In the rows, zero is written as 128.
First come named moves, each a turn or a mirror, each shown by rows before and after it. For each pair of rows after them, which moves, in which order, take the first row to the second? The first pair is done for you.
j_41 (before -> after):
[110 125 130 129  85  80 144 113 128 163  60  92 140  96 160 157 147 159
 175 126 120 105 101  72 126 174  97 115 159 168 103 149  78 157 109 106
 198 131  89] -> [116 114 106 134  91  91 149 118 133 144  72 103 131  99 152 150 132 155
 179 135 131  86  97  84 126 173 117 130 164 164 100 159 105 170  94  83
 203 130  57]
[146 103 114 189 125 160 156 132 135 124 144 149 109 118 104 112  97 123
 128 131 113  94  93 135  85 123 174 141 165 140 102 118 187 144 133  90
 156 121 119] -> [147 143 184 161 108 122 145 107 117 168 114 113 137 118 110 130 122 127
 119  93  86 147 110 100  95 123 118 106 140 149 100  99 111  99 183 153
 151 128 191]
[129 141 149 102 128  92 136 126 121 138 138 149 122 131 108 111 125  94
 115 112 134 149 140 110 152 129 112 119 111 116 120 107  90  86 149 142
 135 158 141] -> [134 120 113 120 143 114 146 142 132 110 157 172 103 129 107  97 105  89
 123 137 150 112 130 135 150 126 148 138 122 115 119 122 140 119 118 100
 139 155  96]
[129 153 155 125 134 113 111 109 115 140 110 143 103 138 105 138 102 134
 110 148 138 141 138 114  96 151 115 140 149 139 100 113 166 147 103 135
 178 163 118] -> [131 152 155 121 133 111 110 105 112 141 107 136 105 138 103 137 106 133
 111 143 134 142 141 113  92 149 108 138 151 139  97 112 159 147 108 137
 178 162 127]
j_572 (before -> after):
[109 106  78 148 119 156 116 155 152 149 143 125 103 115 118 147 123 151
  95 119 153 106 167 103 107 116 144 122 142 128  99 150 166 123 151 129
 143 106  89] -> [121 127 163 136 122 131 134 147 126 171 126 135 117 115 119 142 107 125
  63 108 147 152 185 119 102 123 137 110 127 107 118 130 121  77 155 169
 124 127 124]
[130  95 104 160 117 141 137 133 138  98 136 129 118 121 105 115 116 105
 118 135 144 115 130 122 126 128 165 135 143 142 117 136 168 141 126 107
 143 126 106] -> [126 129 179 131 110 107 135 128 107 126 107 128 143 123 114 129 120  96
 108 118 135 168 138 125 132 130 133 124 122 120 136 125  99 110 130 153
 117 143 159]
[131 137 138 118 118 130 115 119 115 116 128 103 148 122 133 110 157 130
 120 146 152  99 132 140 117 126 139 140 144 135 146 137 136 110 123 130
 124 111 126] -> [135 140 144 118 120 129 115 120 112 112 133 105 152 120 129 105 154 129
 116 153 151 101 129 143 118 128 137 135 142 135 144 134 132 107 122 134
 126 115 125]
[117 176 124 142 134 136 114 157 131 149  79  65 122 130 131 156 187 104
  61  71  94 134  93 136 136 109 135  59 136 164 165 119 159  73 186 148
 142 189 192] -> [110 165  67 151 137 157 105 158 155 133  90  67 109 133 138 157 195 120
  79  75  96  96  86 125 140 103 144  61 149 176 150 128 190 112 180 118
 151 165 165]
j_970 (before -> after):
[125 113 153 147 169 104 145 120 136 105 137 119 137 148  82 100  64 101
  93 127 131 157 155 124 119 142 115 108 134 109 125 138 147  78 142 147
 124 123 104] -> [103 118 127 117 186 113 129 146 135  86 122 126 147 139 100 116  70 133
 120 128 155 146 127 158 126 144 112 139 125  87 148 155 127 123  95 125
  91 121  90]
[139 147  77 128 102 135 111  98 162 156 133  80 107 134 127 131 170 138
 122 120  96 112 157  74 151 139  94 114 152 185  90 134 128 140 203 143
 165 122 141] -> [115 161  47  92 118 144  93 138 158 131 114  85 121 112 150 151 184 174
 158 125 126 100 117 108 166 141  91 146 137 166 119 154 110 198 146 120
 122 116 117]
[131 121 158 131 137 118 133 115 126 150 128 138 131 124 143 114 120 114
 111 129 117 140 140 104 115 119 110 119 126 161 111 102 133 112 146 164
 134 132 136] -> [113 128 135 103 150 126 118 141 117 129 114 150 143 116 160 131 129 143
 140 136 134 130 111 134 126 124 113 151 118 137 138 122 118 154 100 141
 105 129 120]
[139 117 169 110 145 131 118 114 112 130 124 105 158  94 108 104 114 145
 129 130 115 171 110 168  87 149 123 120 107 105 147 104  97 109 121 154
 129 134 152] -> [139 118 172 108 142 128 119 116 113 126 123 108 159  95 107 108 110 144
 125 132 119 173 112 174  89 152 124 120 108 109 144 108  96 108 124 155
 127 137 153]
j_774 (before -> after):
[133 123 113 148 124 130 125 125 126 122 137 133 126 139 125 127 104 117
  93 143 118 123 138 118 117 143 145 137 120 139 113 117 150 113 124 124
 145 118 105] -> [129 127 123 136 112 119 116 116 128 141 132 119 135 136 124 135 122 123
  97 132 109 135 142 101 124 139 130 122 114 150 116 109 125 106 141 141
 149 111 123]
[153 116 166 145 121 131 145 105 111 143 132 141 125 133 122 125 131  98
 102 169 123 146 145 100 119 132 147 103 123 143 121 105 139  84 136 149
 134 135 145] -> [132 130 120 120 114 137 106 113 127 141 119 107 132 125 138 152 173 145
 145 159 123 125 124  70 131 127 109 101 118 161 117 123 117 124 149 138
 129 116 150]
[ 96 122 124 165  89 160  91 154 134 144 129 100 128 113 123 144 171 154
 124 125 133 124 100 141 124  85 114 123 110 166 138 110 148 129 174 126
 134 124 120] -> [107 113 125 179 105 169 111 158 134 122 139 122 119 113 116 131 146 131
 108 139 143 118 109 163 112  85 143 137 120 147 142 112 176 128 152 109
 133 134  98]
Pairs:
Each pair is two moves apart.
[112 140 202 125 126 127 165 155  81 127 128 147 122 158 141 114  91 112
 128 127 140 176 142 152 124 126 146 135 106  91 170 129 106 119  85 138
  64 149 153] -> [120 122 180 152 129 146 173 151  92 114 147 163 107 160 130 103  76  95
 120 141 145 154 146 155 112 128 180 140 122  95 158 133 152 116  81 119
  83 144 129] | j_970, j_41
[127 128 154 119 121 114 140 115 116 143 108 103 148 128 131 148 121 132
  99 103 122 154 138 121 122 143 120 114 122 117 124 125  96  99 133 166
 105 121 133] -> [124 112  85 136 114 141 127 114 149 133 128  92 135 129 127 145 136 147
 124 111 123 117 132  98 126 138 126 112 143 146 102 138 134 129 147 138
 131  99 106] | j_572, j_970
[136 108 125 186 145 187 139 129 124 104 171 151  95 142  89 112  94 103
 122 139 105 101 122 107 127 127 169  89  99 132 132 133 151 124 126 115
 154 151 132] -> [121 136 178 142 152 157 133 143  96 113 133 158 120 134 106 126  93 112
 124 126 117 146 112 136 133 131 151 107  69  94 169 132  89 123 101 142
 102 166 160] | j_970, j_572
[143 114 152 140 101 127 126 104 144 142 125 111 126 147 117 123 115 103
 115 129 125 143 158 105 113 131 140 118 124 135  98 121 158  84 158 150
 172 141 143] -> [126 133 164 104 100 113 112 112 134 149  99  99 146 136 133 144 135 130
 132 116 127 159 146 110 127 130 112 128 106 125 119 125 105 101 150 163
 146 141 167] | j_41, j_572
[135 112  80 135 118 145 100 137 149 118 126 114 125 124 151 146 161 121
 134 151 119 100 117  90 128 130 128 129 152 151 109 134 149 142 172 114
 168 127 120] -> [144 126 157 140 114 122 118 123 129 145 118 124 134 135 146 140 142  96
 101 140 103 146 141  97 117 137 120 109 143 138 115 113 122  95 184 150
 164 143 155] | j_774, j_41
[152 141 186 145 140 126 163 136 116 128 133 182 149 123 123 116  96 103
  80 103 129 149 144 155 122 129 152 129 113  85 134 135 120  90 111 123
 116 143 128] -> [122 142  81 111 137 155 115 154 147 106 121 153 149 110 136 138 144 170
 146 100 144  91 102 135 146 116 125 145 114 108 132 166 121 172 100  84
 114 109 101] | j_774, j_774
[121 143 183 154 106  89 147 132 110 127 120 133 129 101 117 105  91 132
  73 121 146 141 108 119 102 130 119 106 152 129 102 136 111  91 110 146
 116 128 100] -> [117 125 124 167 107 110 139 130 130 111 135 129 115 103 118 103  96 143
  93 135 153 107  99 108 106 126 129 108 169 143  89 149 144 121 108 114
 134 114  71] | j_572, j_572
[123 133 135 123 137 123 117 134 119 129 117 126 143 121 138 135 129 124
 130 135 135 140 111 136 124 134 114 131 117 122 149 124 112 141 114 133
 118 131 143] -> [123 137 134 126 132 126 113 128 123 140 116 119 143 124 136 138 136 126
 129 126 128 140 115 121 124 130 102 121 116 133 138 124 114 133 133 138
 128 127 154] | j_572, j_41
[124 144 145 113 146 118 131 153 103 132  97 140 149 129 138 134 125 144
 114 138 135 155 131 144 137 141 118 145 105 105 153 138  88 128 109 140
 100 145 152] -> [138 135 154 144 129 118 142 125 116 156 115 122 135 141 120 121 131 126
  90 135 110 155 155 109 130 136 118 114 115 136 118 119 107  93 158 154
 138 143 164] | j_774, j_970
[121 131  72  67 118  81  96 110 150 166 126 137 111  84 138 163 136 201
  97 101 101 158 104  82 170 132 143 132 111 113  92 140  77 148 181 116
 126 128 131] -> [143 120 109  99 116  76 124  87 147 176 147 151  97  97 121 143 111 161
  58 104  86 167 133  76 157 136 163 117 117 120  70 119 106  99 205 124
 153 139 136] | j_572, j_41
[111 129 131 121 110 166 106 126 137 133 132 135 123 129 124 119 125 102
 160  93 129  99 137 122 119 126 180 126 158 149 109 145 163 121 154 106
 140 117 133] -> [106 149 157  96 109 146  98 127 128 148 111 124 139 123 132 130 141 113
 162  77 124 120 134 119 127 126 155 123 144 146 113 136 121 118 163 127
 123 119 159] | j_970, j_41
[108 146 107 103 121 119 101 133 133 135 112 122 144 136 138 149 158 147
 154 134 133 138 114 135 135 115 109 139 112 136 134 142 106 147 112 126
 110 113 145] -> [127 141 162 128 128 108 138 124 112 140 122 149 144 144 126 128 123 105
 112 143 130 165 136 155 121 122 136 134 115 117 140 123 116 103 110 148
 111 136 149] | j_774, j_774
[105 139 175 109 126 122 153 164 123 132 112 119 138 134 151 141 145  95
 121 118 138 146 136 140 131 141 135 133 118 103 151 125 107 123 101 135
  99 130 130] -> [117 119 137 146 107 138 155 141 158 137 137 105 119 145 134 134 152  86
 112 123 117 118 151  90 126 131 134 105 140 143 108 122 154 110 145 128
 149 115 121] | j_572, j_970
[143 119 136 154 126 156 160 112 133 127 126 135 118 127  95 118  74  70
 131 162 143 126 129 179 118 143 172 129 123  98 145 125 162 130  99 117
 139 160  97] -> [122 154 166 100 125 133 139 126 117 145  94 112 146 109 118 142 104 107
 149 141 143 158 114 176 135 145 129 135  96  86 170 125  82 144  92 142
 103 161 141] | j_41, j_970
[106 139  94 106 109 130 108 153 124 137 100 108 144 105 128 146 148 170
 177 105 115 136 102 110 150 114 104 162 100 127 134 155 132 146 127 127
 114 117 135] -> [140 109 129 162 111 135 157 127 116 136 134 144 118 126 101 101  94 102
 116 130 104 145 134 127 126 122 160 150 123 122 119 133 195  85 132 127
 143 138 113] | j_774, j_970
[149  94 170 167 144 120 133  81  73 123 105 147  93 151 161 185  93 118
 105 158 136 171  90 164 118 120 114 139 120  96 188 120  98 129 162 114
 106 137 137] -> [158  85 168 185 146 126 145  74  78 123 114 154  82 156 158 174  87 109
  99 169 134 162  95 167 109 121 122 139 125 104 173 119 123 121 170 108
 118 140 129] | j_41, j_970
